Each path below is one point turned by a fixed rotation once a step. After each direction that follows a path, write how fast that rotation turns it, in degrees each step (0 if it stays still).
Each turn is a multiple of 5 degrees from 10 to 175, or 0.
Each row of a path follows its step; steps can be skipped.
Rotation 1:
step 0: [ 20  17 -19  -2  18  -8  14  -7 -12 -24  15   9  17 -15   2  -8  18  17
   6   0  18  20  13   1  -9  12 -17  22 -13  14  20 -27   2   0 -21  -3
   2  20  15   6   5  -7  -8]
step 1: [  1  -9   1 -29 -10   1 -15  -6  -7   6   8   1  14   7   2  -5 -24   6
 -11   8 -14   3   2  11  18   7 -13  17 -19   5  24  -7 -11  -9   4  11
  -5  -2  39 -22  35  -9  10]
step 3: [  1   8  24 -20   3  -3  34   4 -12 -14   3   5  23  12   6 -28  -8  -3
   6  -9  -1  13  10  10 -14  -5 -20  -7   7   4  33  -3  -1  31 -12 -12
   0   8  12 -17  -4 -13 -10]
step 4: [-16 -20 -14  -8  -5  -6  17  13   0  -3  16   0  10   8 -18   7  25   6
  -4   9  -6   8 -15  13   5   0 -34 -10   5  13  10 -14 -22 -31 -11  -6
  -2  14  21 -12  15 -23  15]
step 6: [  6  19  -3 -42  14  16   7  -2   2 -10  10  -5  14 -19 -13 -21  25   8
  -5   3  12  -5   5  11 -14  -5  -5  -8   7  -7  26  -2  14   5 -22 -11
  -5  -3 -18   5  11 -20  25]
step 7: [-12 -29   8  -7 -10 -19   4  -6  26 -12  13  -9  15  -9  -9 -24  10  -6
   4 -16 -10   0  -7  14  19 -21 -29  10 -18  -8   5   0 -11  18 -11  -9
   2  -3  14   3  32  -1   1]
step 8: [ -5  16  -3   8   6  -4  21 -11  16 -18  -1   0  14  10 -18 -15  26   8
 -26   8  12  -1   7  20  11   4  13  10  -4   8   2  19   8 -28 -21   4
 -17   7  37  13   3   6   1]
step 11: [  3 -16  11   6 -12  24  27  15   4  -6   1 -10  24  12  -6 -20   7   5
  -1  12 -12  11   5   6   3 -17   0  30 -10   5  -6  34  10  12 -12   8
   0  32  14   8  -2 -15 -15]
step 13: [ 10 -39  14  -6   7  15   3 -14   7  23   3   3  10  -2  -2 -21  18  13
   7   3   1  11  11  -7  13   3 -38   8 -33  -5   7  -6  -2 -28  -7   2
   3  -2  -3 -21   3  -5   1]
Directions:
[-6 -2  2 -2  1  4  2  2  7 -7 -2  1  2  5 -1 -1 -2  1 -9  7  5 -4 -4 -7
 -5 -4 -3 -2  2 -4 -6 -4 -2  9 -3 -2  0  2 -1 -2  5  5 -7]	85
[ -6  -2   2  -2   2   6   0  -5   7   2  -4  -6   0  -4   3   3   7   6
   8  -1   5   4  -5  -1   1   2 -11  -3   4  -5   0   5   1  -1   1  -4
  -4  -1  -7   3  -1   2   7]	45
[ -3   3   3   5   3  -4  -1   2   2  -6   7  -2   2   1  -5  -1   6   3
   1   2  -6 -11   2   3   5 -11  -1  -6   7   1   4   3   5  -1   2   1
   1  -9  -1   2   1   0   0]	25
[  2  -2  -1  -2   4  -2  -3  -5  -6  -3   6   1  -7   4  -1 -10   6  -2
   5  -7  -1  -1   3 -10  -3   0  -4  -3  -2  -6   1  -9   3   4  -4  -4
   1   0  -1  -3  -6  -1   0]	110
[-8  5 -2 -7 -6  5  1 -3 -3 -6  6  3  7 -8  4  7 -3 -8 -1  0 -6  3  4  0
  1  3 -2  0  5 -2  4 -7  1  2 -4  5  3 -2 -5 -1 -2  0  1]	125
[ -3   0  -3  -4   6   3  -4  -3  -2   2  -2  -1  -4  -1  -3  -2  -4   6
  -6   6  -1   0   4  -4   2   8  -5  -2  -5   7  -4  -1   4  -2   2   8
  -4 -12  -3  -2   1  -6  -1]	90
